k_984: [ 81 161 125 116 163 174 130]
k_209: [153 138 162 177 112 162 159]
k_949: [ 91  81 163  86 111 125 170]
which: [ 86 111] : k_949
after: [111] : [125]
after: [153] : [138]
which: [91 81] : k_949
after: [112] : [162]
after: [138] : [162]
after: [177] : [112]

k_724: [144 146 159 164 127 105 129]
k_564: [ 94 137 103 148 133 158 126]
k_520: [134 145 146 130 109 136 132]
k_729: [116 147 129 139 136 132 124]
k_209: [ 97 173 126 118 123  76 130]
k_48: [101 134 119 117 119 136 126]
k_949: [120 132 145 109 136 130 146]
k_457: [129 133 147 127 129 117 134]
which: [134 145] : k_520
after: [105] : [129]
which: [147 127 129 117] : k_457
which: [145 146 130 109 136 132] : k_520
which: [145 146] : k_520
which: [147 127 129 117 134] : k_457
after: [94] : [137]

k_984: [163 136 118 122 101 115 139 127 150 174 175 125 120  93 152  89 124 102
 147 127 109 117 119 118 118]
k_48: [146 140 106 111 103 114 140 135 144 172 179 137 130  94 166 100 140  90
 133 126 114 121 122 126 100]
k_520: [152 131 105  97  99 112 132 122 152 173 176 144 130  94 168  97 149  93
 134 126 121 118 114 131  96]
k_564: [160 120 109  94  94 112 126 116 159 171 173 143 123  92 163  91 148  99
 141 127 125 116 107 133  99]
k_457: [183 134 132 130  94 115 129 118 162 168 163 112 106 125 133  79 107 118
 162 129 106 110 117 110 144]
k_724: [132 132  94 119  99 115 137 129 154 173 172 120 100  93 147  85 119 107
 152 127 107 115 118 115 126]
which: [132 130  94] : k_457
after: [92] : [163]
which: [107 118 162 129 106 110 117 110 144] : k_457
which: [183 134 132 130  94 115 129 118 162 168 163 112 106 125 133  79 107 118
 162 129 106 110 117 110 144] : k_457
which: [152 131 105  97  99 112 132 122 152 173 176 144 130  94 168  97 149  93
 134 126 121 118 114 131  96] : k_520
which: [132 132  94 119  99 115 137 129 154 173 172 120 100  93 147  85 119 107
 152 127 107 115 118 115 126] : k_724
which: [163 136 118 122 101 115 139 127 150 174 175 125 120  93 152  89 124 102
 147 127 109 117 119 118 118] : k_984

k_729: [152 164 153 150 148 156 155 155 168 155 154 152 154 147 153 148 172 153]
k_482: [165 176 152 156 150 153 154 154 153 157 150 153 148 163 156 148 154 156]
k_228: [153 156 148 155 168 150 155 152 155 154 164 145 150 148 163 147 156 156]
k_520: [158 157 148 149 146 151 161 161 160 152 151 155 156 165 152 155 151 148]
k_724: [157 153 155 150 155 167 166 163 171 149 156 149 151 153 149 158 154 147]
k_949: [153 156 148 155 168 150 155 152 155 154 164 145 150 148 163 147 156 145]
k_984: [151 153 164 148 148 150 153 159 153 171 157 152 151 153 153 148 172 153]
which: [153 156 148 155 168 150 155 152 155 154 164 145 150 148 163 147 156 145] : k_949
which: [157 153 155 150 155 167 166 163 171 149 156 149 151 153 149 158 154 147] : k_724
which: [151 153 164 148 148 150 153 159 153 171 157 152 151 153 153 148 172 153] : k_984
which: [160 152 151] : k_520

k_228: [142 154 143 127  95 109  74  81 124 104 118 109 125 142 106 165 169 126
 172 100 134 163 141 130 112  91 117 146 126 126 142]
k_520: [131 166 147 149 125 121 161 138 102 161 133 135 139 146 149  95 117 141
  96 148 147  66 116  83 144 167  91 126 152 136  97]
k_427: [105 144 120 154  95 103 123  99  91 151 127 123 137 165 134 118 152 143
 126 128 159  82 126  73 133 144  71 142 153 136 103]
k_564: [156 135 116 154 108 110 144 117  94 161 133 130 138 159 143 104 136 145
 110 138 156  71 121  74 139 157  76 135 152 135  99]
k_482: [113 119  91 131 166 148 186 179 130 146 128 141 137 105 154  84  79 123
  76 164 116  76 105 119 154 181 138 106 148 136 104]
k_984: [107 117 102 123 165 150 174 175 139 135 128 139 132 102 146  98  85 121
  88 155 111 100 111 135 147 164 151 108 138 133 116]
k_949: [104 134 112 116 161 149 155 164 147 122 126 134 128  99 136 114  95 117
 106 144 106 125 118 150 138 145 161 112 129 129 128]
k_209: [154 160 138 137  86 100  78  74 109 116 119 109 129 156 111 158 174 133
 166 102 145 140 139 107 116 102  95 150 137 130 130]
which: [131 166 148] : k_482
which: [106 144] : k_949
after: [124] : [104]
after: [122] : [126]
which: [134 128  99 136 114  95 117 106 144 106 125 118] : k_949

k_427: [140 115 148 115 130 135 125 108 130 130 133 115 159 124 115 121 120 159
 131 145 121 113 128 128 140  96 150 145 130 156 150 109 138 137 164 128
 136]
k_520: [137 112 102 115 128 153 148 124 119 130 133 149 138 128 123 105 120 145
 131 126 130 138 121 101 127 140 150 145  96 143 123 144 110 128 153 112
 145]
k_984: [140 143 110 120 136 135 125 163 135 115 126 127 131 149 123 113 120 115
 127 117 119 102 138 124 147 104 134 145 131 114  69 109 149 106 103 170
 141]
k_482: [141 115 150 115 130 128 119 104 130 130 133 124 159 127 106 113 120 152
 131 136 124 107 121 138 140  87 150 145 104 143 136 102 138 144 155 132
 137]
k_949: [134  99 104 102 130 144 127 124 126 130 133 159 142 127 128 107 126 141
 134 124 121 135 121 115 125 136 150 145 113 143 123 148 112 130 155 119
 137]
k_209: [140 115 150 115 118 135 125 106 130 130 133 115 163 122 107 116 120 161
 131 147 121 113 121 131 140  88 150 147 113 155 147 109 138 138 155 128
 135]
k_457: [140 146 110 121 133 135 121 157 134 118 133 127 130 127 123 120 120 115
 125 121 118 105 137 124 144 104 134 145 131 108  63 109 145  99 106 168
 138]
k_729: [130 105 100 101 130 146 137 124 126 132 133 164 159 127 125 106 128 140
 131 126 121 139 121 111 128 143 147 145 113 143 123 150 103 130 155 118
 137]
which: [140 146 110 121 133 135 121 157 134 118 133 127 130 127 123 120 120 115
 125 121 118 105 137 124 144 104 134 145 131 108  63 109 145  99 106 168
 138] : k_457
which: [134  99 104 102 130 144 127 124 126 130 133 159 142 127 128 107 126 141
 134 124 121 135 121 115 125 136 150 145 113 143 123 148 112 130 155 119
 137] : k_949

k_228: [133 127 128 122 136 125 133 123 127]
k_984: [123 124 128 144 127 132 123 134 131]
k_48: [159 120 130 108 193 110 170  87 119]
k_427: [141 124 129 115 154 119 144 113 126]
k_729: [120  95 128 173 159 129 118 148 149]
k_564: [127 128 144 127 132 123 120 142 141]
k_520: [141 124 129 115 130 127 129 127 128]
k_457: [138 125 129 117 147 121 140 117 127]
k_724: [124 125 128 142 126 131 123 133 130]
k_949: [141 124 129 115 154 119 143 113 126]
k_209: [141 124 129 115 125 119 143 113 126]
which: [124 128 144 127 132 123] : k_984
which: [127 128 122 136 125] : k_228

k_209: [171 168 128 127  70 151 141 142 100 123 148 128 124 117 147 149 121]
k_457: [126 126 135 129 132 141 180  87 114 103 119 123 104 142 122  90 130]
k_724: [106 116 116 126 126 135 129 132 138 147 112 136 160 114 130 144 138]
k_48: [125 129 119 128 113 146 122 148 128 142 131 130 150 116 132 154 130]
which: [132 141 180  87 114 103 119] : k_457
which: [126 126 135 129 132 138] : k_724
which: [125 129 119 128 113 146 122 148 128 142 131 130 150 116 132 154 130] : k_48
after: [171] : [168]
after: [154] : [130]
which: [135 129 132 141 180] : k_457
after: [106] : [116]

k_228: [131 121 126 109 122 122 116 141 113 142 131 140 130 133 125 137 117 126
 127 139 117 120 133 121 134 108 139 130 122 131 120 118 112 128 118 150
 126 121 106]
k_949: [140 119 116 103 143 138 110 143 146 125 124 135 145  99 130 112 122 110
 108 139 113  84 150  95  98 126 126 167 133 131 131 128 132 141 150 149
 125 117 116]
k_984: [108 139 113  84 150  94 116 141 113 142 131 140 130 133 125 137 117 126
 127 139 117 120 133 121 134 108 139 130 122 129 118 128 118 124 112 150
 129 119 121]
k_564: [156 143 154 144 153 102 128 101 132 120 134 159 133  95 137 114 102 111
 136 149 137 106 146  84 122 110 136 164 137 138 135 112 124 143 154 148
 120 129  82]
k_729: [176 143 148 146 158 109 110 143 146 125 124 135 145  99 130 112 122 110
 108 139 131  84 150 118 133 117 132 133 129 130 128 124 122 132 124 138
 124 125 110]
k_48: [151 110 123  95 123 114  92 146 117 156 123 131 145 138 120 146 121 119
  98 139 113  83 149  96  97 125 125 168 133 132 132 129 134 140 151 150
 125 116 116]
k_520: [151 110 123  95 123 114  92 146 117 156 123 131 145 138 120 146 121 119
  98 146  89  87 140 119 117 103 143 138 114 123 103 136 115 120 100 167
 128 101 143]
which: [108 139 113  84 150  95] : k_949
which: [151 110 123  95 123 114  92 146 117 156 123 131 145 138 120 146 121 119
  98 146  89  87 140 119 117 103 143 138 114 123 103 136 115 120 100 167
 128 101 143] : k_520
which: [154 144 153 102 128 101 132 120 134] : k_564
which: [140 119 117 103 143 138] : k_520
after: [100] : [167]
which: [131 121 126 109 122 122 116 141 113 142 131 140 130 133 125 137 117 126
 127 139 117 120 133 121 134 108 139 130 122 131 120 118 112 128 118 150
 126 121 106] : k_228

k_949: [126 105 143  96 190 140 166 149  89 148 126]
k_729: [ 96 190 140 166 146  89  96 123 156 124 142]
k_724: [109 123 178 140 114 116 132 119 104 124 124]
k_209: [ 84 106 145  89 185 151 142 158  91 111 124]
k_520: [ 96 190 138 134 126 122 134 130 133 116 135]
k_482: [ 96 141 162 153 101 122 113 117 108 125 140]
k_984: [152 133 113 151 120 120 133 107 127 134 120]
k_427: [160 149 146 159  85 116 155 123 119 124 113]
k_228: [171 141 112 122  97 135 166 165 143 112 128]
which: [ 96 190 140 166 149  89] : k_949
after: [125] : [140]
which: [ 96 190 140 166 146  89  96 123 156 124 142] : k_729
after: [165] : [143]
after: [109] : [123]

